One turn or mirror swaps these rows in pairs. Which row does each one swap with?
K_206: [ 1.06  0.33 -0.44  2.08  0.85 -0.72  0.96  4.93 -0.73 -0.92 -0.30 -5.58
  0.58 -0.43 -2.76 -1.57  3.55 -0.74 -2.30 -2.41 -2.90 -0.96  0.51]
K_344: [-0.76 -0.49 -0.34  4.28  1.77  0.80  1.31  0.14  0.57 -1.98  0.91  2.16
 -0.99 -1.89  3.15  0.02 -0.20  0.99  0.43 -2.56 -3.83 -3.81 -1.35]
K_621: [-4.11 -3.18 -0.05 -1.21 -2.34 -1.06  0.55 -1.07  3.57  0.00 -2.23 -1.84
  0.99  1.88  0.37  0.09 -0.40 -2.12 -2.64 -1.93 -0.94  1.45  1.96]
K_876: [-3.72  2.12  4.21  0.16 -1.27  1.70 -0.56  0.64  2.73  0.24  1.20  1.24
  0.79  2.47 -1.28 -0.77 -1.60  2.52  0.16 -0.27  1.86 -1.41  4.49]
K_299: [ 0.30  1.20  0.39  0.97 -0.17 -0.89  0.73 -2.87 -0.05 -1.44 -0.32 -6.44
 -0.03 -1.37 -1.34 -0.58  0.33 -0.91 -1.44 -1.92  3.12 -5.53 -1.05]
K_82: [ 0.41 -3.28  1.49  0.70 -2.13  1.24  0.38  1.64  3.03 -0.28  0.05  2.22
 -0.51  1.13  2.89 -0.01  1.04 -0.69  0.09 -2.54 -5.14 -0.06  0.45]
K_728: [ 1.44 -1.24 -0.04 -1.29  0.88  0.45  0.49  6.02  1.06 -2.64  0.12 -3.50
  0.31 -1.90  0.88 -0.21  2.33  0.20 -2.83 -1.12  0.99  3.32 -2.32]
K_105: [ 0.87  1.79  0.46 -2.02  0.16  0.36 -0.19 -3.18  1.61 -2.07  0.38 -3.39
  1.00 -0.79 -1.60 -0.37 -0.66 -0.43  0.09  1.60  6.29  0.09 -1.86]
K_87: [-1.45  1.30  1.39  1.88 -0.43 -1.29 -1.76  2.89  0.13 -2.89  0.22  3.21
 -0.47  1.21 -3.41  0.53 -2.68  0.44  0.56 -0.14  0.29  1.20  4.76]
K_538: [-1.14  4.60  1.22  3.58  2.67  0.96 -0.36  0.83 -0.89 -1.36  2.56  1.58
  0.93  0.05 -2.11 -1.36  0.85  3.46  1.64 -0.17  1.96 -2.69  2.48]
K_556: [ 1.04  0.17 -0.18 -2.22 -1.82 -2.91 -0.13  6.31 -1.89 -0.85  1.09 -2.86
  0.62 -1.23 -1.97 -1.16  1.21 -1.04  1.37 -2.38  2.49  1.70  0.00]
K_648: [ 2.39  1.08  1.38  0.95 -0.70  0.71 -1.24 -2.28  3.17 -2.21  1.18 -0.95
 -0.84 -0.66  0.00  0.09  3.75  1.35  3.26 -5.78  2.42 -3.22 -1.68]
K_683: [ 0.10 -1.75  0.04 -1.67  1.38 -0.27 -0.51 -0.74  1.91 -1.65  1.63  1.79
  0.92 -1.34  4.02  0.20  1.23  0.71  1.02 -1.49  6.08  1.61  0.08]
K_300: [-0.47 -0.69 -0.33 -0.52  3.28  0.39  0.14 -2.98  1.02 -1.09 -0.79 -3.11
  1.73 -0.81 -1.38  0.95 -2.12 -0.35  0.04 -0.32 -5.40 -0.94 -1.33]

K_648 swaps with K_300
K_206 swaps with K_538
K_344 swaps with K_299

